128 stands for zero in the data rows.
Here are some points, each followed by its number:
[205. 166. 153. 153. 114. 97. 119. 182. 177. 117. 62. 83. 127. 51. 117. 157. 123. 134. 154. 98. 68. 156. 149.] 0
[132. 132. 107. 126. 128. 117. 129. 93. 130. 121. 132. 165. 128. 168. 119. 106. 131. 124. 151. 230. 127. 100. 134.] 1
[199. 132. 116. 147. 117. 129. 142. 133. 118. 134. 83. 127. 137. 179. 110. 167. 140. 170. 114. 155. 47. 151. 120.] 2
[92. 141. 127. 112. 107. 105. 90. 175. 165. 129. 144. 84. 153. 53. 119. 131. 131. 17. 146. 107. 157. 128. 157.] 3
[160. 102. 101. 102. 129. 133. 114. 137. 131. 144. 90. 89. 143. 171. 131. 146. 124. 158. 96. 172. 50. 129. 119.] 4
[174. 205. 157. 158. 119. 104. 178. 164. 85. 109. 143. 121. 112. 65. 132. 139. 103. 175. 155. 49. 134. 183. 151.] 5
[126. 124. 148. 115. 126. 128. 35. 171. 158. 121. 84. 133. 156. 154. 112. 161. 140. 109. 112. 90. 180. 128. 128.] 6
[174. 167. 172. 143. 124. 108. 130. 168. 128. 115. 97. 89. 107. 77. 119. 146. 111. 156. 130. 48. 96. 182. 140.] 7
[136. 123. 137. 120. 138. 130. 58. 162. 161. 126. 92. 133. 148. 141. 114. 156. 141. 128. 125. 98. 177. 142. 120.] 8
[100. 85. 113. 104. 152. 137. 141. 89. 127. 129. 161. 106. 111. 121. 138. 120. 126. 124. 122. 111. 123. 124. 105.] 9
[190. 165. 162. 168. 147. 135. 140. 181. 107. 135. 113. 157. 143. 117. 119. 161. 124. 172. 137. 61. 110. 180. 136.] 10
[122. 126. 121. 152. 134. 134. 149. 89. 109. 134. 130. 144. 116. 128. 143. 114. 136. 169. 142. 205. 100. 94. 123.] 11
[92. 126. 109. 140. 102. 124. 128. 120. 123. 130. 145. 41. 83. 113. 116. 121. 125. 97. 134. 116. 181. 116. 126.] 12
[85. 100. 123. 94. 116. 141. 98. 134. 151. 144. 136. 58. 133. 109. 138. 132. 148. 119. 106. 106. 151. 129. 124.] 13
[171. 138. 101. 125. 147. 126. 177. 128. 87. 131. 102. 244. 145. 178. 133. 151. 125. 146. 151. 152. 129. 124. 120.] 14
[186. 160. 140. 150. 121. 117. 117. 168. 173. 123. 101. 174. 143. 128. 127. 173. 139. 161. 155. 154. 72. 152. 122.] 15
[85. 133. 125. 111. 91. 121. 102. 156. 140. 120. 132. 24. 109. 97. 113. 119. 136. 121. 105. 84. 135. 136. 149.] 16
[173. 128. 137. 127. 149. 125. 144. 153. 137. 137. 104. 159. 134. 118. 136. 125. 106. 150. 101. 84. 74. 155. 119.] 17
[86. 115. 107. 123. 125. 139. 136. 140. 128. 116. 139. 124. 192. 99. 144. 94. 108. 132. 137. 182. 112. 75. 121.] 18
[96. 86. 120. 108. 156. 122. 134. 93. 137. 153. 139. 96. 129. 122. 147. 95. 126. 116. 105. 115. 132. 124. 115.] 19
[121. 106. 133. 111. 153. 145. 126. 85. 146. 138. 154. 135. 129. 117. 147. 120. 136. 120. 136. 173. 134. 137. 114.] 20
[116. 130. 113. 123. 130. 143. 127. 78. 145. 134. 154. 82. 80. 157. 135. 130. 121. 109. 117. 157. 161. 130. 119.] 21
[66. 116. 105. 124. 116. 119. 112. 84. 168. 132. 134. 78. 120. 85. 134. 116. 128. 92. 152. 210. 100. 103. 135.] 22
[89. 149. 103. 143. 122. 105. 149. 126. 122. 104. 143. 85. 107. 69. 135. 115. 112. 75. 167. 156. 178. 107. 133.] 23
[68. 103. 126. 114. 116. 127. 129. 105. 144. 130. 147. 63. 120. 115. 132. 134. 127. 105. 120. 90. 131. 142. 121.] 24
[166. 136. 117. 106. 121. 135. 186. 140. 78. 125. 125. 207. 172. 169. 142. 116. 120. 196. 117. 154. 56. 137. 130.] 25
[155. 180. 154. 170. 111. 101. 147. 176. 120. 125. 126. 87. 107. 64. 130. 137. 114. 151. 151. 65. 126. 163. 153.] 26
[178. 172. 115. 142. 114. 108. 179. 164. 103. 109. 124. 207. 128. 118. 130. 135. 130. 163. 156. 172. 34. 130. 150.] 27
[150. 150. 150. 153. 137. 120. 129. 111. 118. 133. 133. 103. 102. 118. 118. 127. 120. 151. 121. 79. 147. 176. 134.] 28
[169. 196. 148. 164. 96. 84. 133. 192. 148. 110. 102. 40. 98. 33. 113. 156. 124. 120. 161. 75. 133. 156. 156.] 29
[103. 139. 133. 114. 115. 114. 91. 163. 158. 132. 144. 97. 153. 73. 117. 135. 127. 37. 138. 95. 166. 139. 154.] 30
[125. 137. 127. 106. 134. 102. 61. 161. 150. 129. 126. 188. 166. 138. 108. 147. 138. 34. 137. 156. 231. 127. 144.] 31
[142. 122. 167. 120. 157. 135. 137. 124. 129. 133. 124. 133. 118. 157. 114. 140. 125. 167. 105. 73. 106. 160. 127.] 32
[89. 110. 107. 108. 127. 112. 76. 169. 141. 117. 130. 196. 171. 145. 119. 103. 127. 24. 129. 173. 198. 82. 140.] 33
[78. 94. 122. 112. 128. 136. 131. 105. 160. 131. 166. 72. 127. 71. 128. 111. 127. 93. 114. 137. 140. 115. 117.] 34
[154. 105. 140. 131. 132. 138. 143. 95. 122. 147. 133. 122. 109. 163. 134. 127. 133. 170. 115. 127. 101. 153. 114.] 35
[89. 139. 127. 109. 110. 106. 85. 180. 161. 127. 144. 104. 166. 66. 119. 126. 129. 15. 141. 108. 174. 125. 158.] 36
[119. 103. 125. 147. 142. 168. 126. 98. 126. 140. 138. 185. 130. 142. 148. 153. 141. 77. 145. 147. 150. 92. 122.] 37
[67. 103. 128. 102. 126. 132. 110. 179. 96. 124. 128. 162. 203. 122. 128. 84. 127. 99. 100. 145. 108. 72. 112.] 38
[55. 119. 99. 122. 126. 125. 140. 165. 91. 111. 143. 187. 170. 105. 154. 69. 118. 40. 143. 173. 148. 43. 128.] 39
[60. 110. 115. 113. 120. 133. 120. 113. 136. 122. 148. 34. 106. 95. 133. 106. 139. 110. 139. 140. 114. 110. 123.] 40
[106. 86. 136. 102. 149. 154. 153. 125. 104. 128. 145. 161. 149. 143. 138. 123. 115. 143. 115. 85. 90. 121. 113.] 41
[94. 139. 130. 114. 114. 110. 92. 162. 157. 127. 146. 84. 148. 64. 119. 131. 128. 27. 140. 95. 169. 135. 152.] 42
[59. 124. 95. 108. 104. 106. 120. 134. 146. 119. 149. 16. 95. 88. 108. 101. 151. 93. 129. 141. 105. 101. 132.] 43
[72. 101. 101. 115. 130. 147. 139. 132. 119. 118. 149. 143. 213. 106. 151. 80. 103. 133. 132. 194. 104. 62. 117.] 44
[183. 158. 143. 146. 120. 112. 116. 172. 172. 124. 106. 159. 141. 123. 122. 167. 137. 164. 151. 138. 73. 159. 126.] 45
[130. 125. 146. 122. 143. 155. 124. 101. 122. 131. 137. 133. 125. 149. 129. 125. 122. 141. 106. 121. 133. 115. 110.] 46
[83. 97. 108. 116. 146. 136. 132. 103. 132. 139. 156. 109. 113. 126. 153. 117. 122. 108. 122. 140. 160. 110. 119.] 47
[133. 103. 135. 115. 143. 148. 157. 90. 108. 133. 119. 134. 123. 129. 126. 133. 131. 169. 104. 110. 106. 120. 103.] 48
[159. 158. 112. 124. 116. 101. 71. 176. 151. 114. 88. 216. 168. 165. 102. 158. 131. 59. 150. 193. 228. 103. 150.] 49
[117. 83. 103. 107. 156. 153. 104. 103. 107. 123. 122. 162. 113. 146. 131. 119. 122. 81. 138. 154. 175. 118. 106.] 50
[70. 147. 98. 145. 121. 104. 146. 129. 125. 102. 147. 64. 104. 49. 137. 111. 109. 49. 172. 149. 200. 101. 131.] 51
[88. 109. 105. 117. 129. 144. 145. 128. 115. 120. 147. 150. 200. 117. 148. 86. 105. 147. 134. 192. 99. 72. 119.] 52
[70. 105. 103. 123. 127. 134. 143. 79. 145. 137. 169. 77. 126. 121. 136. 126. 135. 100. 124. 153. 128. 116. 119.] 53
[71. 137. 107. 120. 99. 107. 117. 173. 170. 120. 144. 65. 128. 32. 134. 120. 144. 57. 161. 171. 75. 87. 139.] 54
[135. 119. 141. 134. 115. 136. 120. 105. 132. 143. 125. 64. 88. 152. 123. 148. 137. 140. 118. 93. 125. 150. 119.] 55
[81. 119. 109. 131. 123. 129. 145. 97. 139. 132. 161. 73. 119. 112. 133. 130. 133. 104. 130. 139. 137. 122. 124.] 56
[83. 128. 135. 127. 117. 123. 97. 137. 144. 123. 142. 49. 115. 111. 125. 133. 138. 144. 119. 76. 169. 136. 137.] 57
[153. 99. 131. 133. 130. 131. 140. 99. 103. 134. 130. 134. 114. 167. 130. 103. 129. 164. 94. 98. 112. 146. 104.] 58
[96. 141. 132. 110. 110. 106. 85. 174. 165. 131. 145. 88. 159. 57. 118. 133. 128. 11. 143. 95. 174. 136. 159.] 59
[140. 109. 152. 120. 125. 131. 137. 112. 129. 130. 130. 90. 98. 148. 132. 140. 132. 177. 108. 87. 111. 147. 127.] 60
[164. 121. 171. 132. 129. 131. 103. 121. 144. 127. 106. 162. 120. 165. 112. 152. 121. 163. 110. 77. 137. 159. 134.] 61
[167. 133. 95. 121. 150. 131. 184. 129. 81. 132. 98. 245. 148. 175. 136. 152. 123. 139. 152. 142. 134. 121. 115.] 62
New points follow, each followed by the numbers of its two nearest points above, smallest number first.
[82. 122. 102. 133. 112. 122. 98. 114. 182. 118. 140. 89. 130. 101. 129. 116. 133. 79. 165. 221. 142. 83. 136.] 22 53
[199. 169. 149. 141. 122. 124. 158. 171. 117. 132. 122. 178. 150. 121. 145. 141. 112. 198. 120. 65. 92. 180. 133.] 10 17
[184. 130. 119. 144. 121. 133. 135. 128. 115. 137. 94. 123. 140. 174. 116. 160. 138. 163. 111. 149. 62. 148. 120.] 2 4
[71. 119. 108. 120. 107. 101. 115. 144. 136. 109. 141. 11. 92. 86. 111. 116. 136. 124. 121. 86. 145. 128. 148.] 16 57
[192. 155. 149. 147. 118. 106. 125. 166. 165. 119. 72. 91. 127. 63. 119. 152. 125. 140. 146. 101. 74. 149. 142.] 0 7
[159. 131. 117. 112. 122. 138. 178. 131. 80. 125. 128. 201. 162. 167. 142. 116. 117. 191. 116. 148. 65. 135. 130.] 14 25
[141. 126. 141. 126. 136. 125. 52. 168. 162. 122. 84. 126. 143. 141. 110. 159. 141. 132. 124. 87. 174. 147. 122.] 6 8
[144. 130. 134. 121. 114. 138. 147. 115. 118. 136. 127. 86. 117. 127. 133. 118. 135. 173. 96. 100. 93. 170. 132.] 35 60
[155. 166. 128. 144. 97. 100. 106. 150. 171. 122. 91. 26. 78. 92. 108. 171. 134. 140. 148. 110. 149. 151. 149.] 16 29
[154. 133. 117. 106. 122. 132. 167. 148. 88. 125. 126. 203. 173. 165. 137. 114. 121. 168. 118. 153. 79. 129. 133.] 14 25
[163. 161. 157. 162. 142. 118. 127. 115. 117. 134. 132. 105. 102. 112. 116. 135. 118. 149. 123. 62. 161. 188. 135.] 26 28
[112. 100. 129. 106. 152. 147. 135. 76. 144. 139. 164. 127. 127. 102. 152. 115. 138. 116. 138. 181. 132. 137. 113.] 20 47
[110. 91. 106. 108. 145. 147. 103. 113. 112. 122. 124. 139. 112. 137. 128. 119. 124. 86. 133. 142. 170. 120. 114.] 47 50
[161. 176. 125. 146. 94. 97. 104. 154. 177. 118. 83. 18. 79. 88. 106. 177. 135. 136. 150. 119. 147. 151. 154.] 0 29
[73. 98. 101. 111. 143. 135. 133. 107. 134. 135. 158. 110. 116. 122. 147. 108. 121. 94. 124. 148. 157. 105. 122.] 47 53
[87. 87. 124. 126. 134. 164. 123. 102. 141. 132. 153. 115. 125. 133. 141. 103. 142. 112. 120. 142. 155. 135. 107.] 20 47
[153. 158. 123. 147. 125. 107. 92. 144. 140. 111. 114. 203. 119. 205. 117. 151. 122. 84. 150. 203. 221. 109. 138.] 31 49
[155. 125. 141. 120. 143. 124. 156. 126. 124. 125. 131. 138. 126. 169. 118. 127. 122. 173. 95. 82. 65. 166. 123.] 17 32
[104. 121. 111. 116. 129. 112. 97. 164. 127. 117. 132. 196. 164. 138. 120. 108. 124. 49. 131. 160. 185. 95. 142.] 31 33
[97. 121. 123. 107. 126. 120. 76. 175. 138. 127. 128. 179. 172. 147. 116. 111. 131. 41. 120. 135. 193. 97. 144.] 31 33
[142. 184. 144. 172. 110. 105. 146. 186. 113. 107. 115. 70. 87. 80. 118. 149. 122. 128. 155. 64. 173. 154. 144.] 26 29
[133. 130. 136. 121. 131. 142. 91. 155. 141. 121. 111. 204. 141. 164. 121. 139. 131. 54. 133. 145. 231. 118. 133.] 31 49
[119. 146. 134. 175. 146. 152. 170. 96. 88. 132. 137. 145. 98. 122. 159. 111. 110. 193. 171. 153. 143. 98. 128.] 11 46
[70. 126. 103. 112. 109. 107. 122. 133. 143. 122. 148. 25. 95. 91. 110. 109. 149. 104. 123. 126. 110. 110. 131.] 40 43
[142. 122. 117. 103. 120. 108. 160. 92. 91. 134. 130. 174. 137. 162. 126. 100. 120. 200. 88. 174. 59. 127. 121.] 25 35
[163. 109. 139. 132. 134. 137. 144. 94. 120. 147. 133. 127. 108. 169. 134. 126. 133. 175. 121. 128. 97. 156. 112.] 35 58
[81. 123. 95. 132. 107. 118. 103. 114. 188. 115. 141. 89. 131. 96. 128. 115. 134. 72. 170. 242. 135. 74. 140.] 22 54
[119. 128. 96. 123. 130. 117. 120. 81. 137. 121. 131. 165. 124. 178. 118. 102. 134. 114. 157. 255. 138. 85. 133.] 1 11
[83. 127. 101. 141. 99. 119. 126. 122. 124. 129. 151. 32. 74. 111. 112. 119. 124. 81. 140. 122. 189. 108. 129.] 12 56
[177. 202. 122. 189. 111. 101. 199. 162. 61. 107. 137. 160. 98. 100. 135. 155. 117. 144. 177. 52. 169. 146. 146.] 5 26
[143. 149. 114. 120. 117. 105. 76. 180. 141. 115. 94. 209. 176. 157. 106. 145. 131. 64. 142. 187. 209. 97. 144.] 31 49
[197. 185. 115. 146. 113. 103. 179. 175. 100. 111. 117. 230. 125. 132. 129. 142. 136. 176. 154. 171. 13. 135. 155.] 25 27
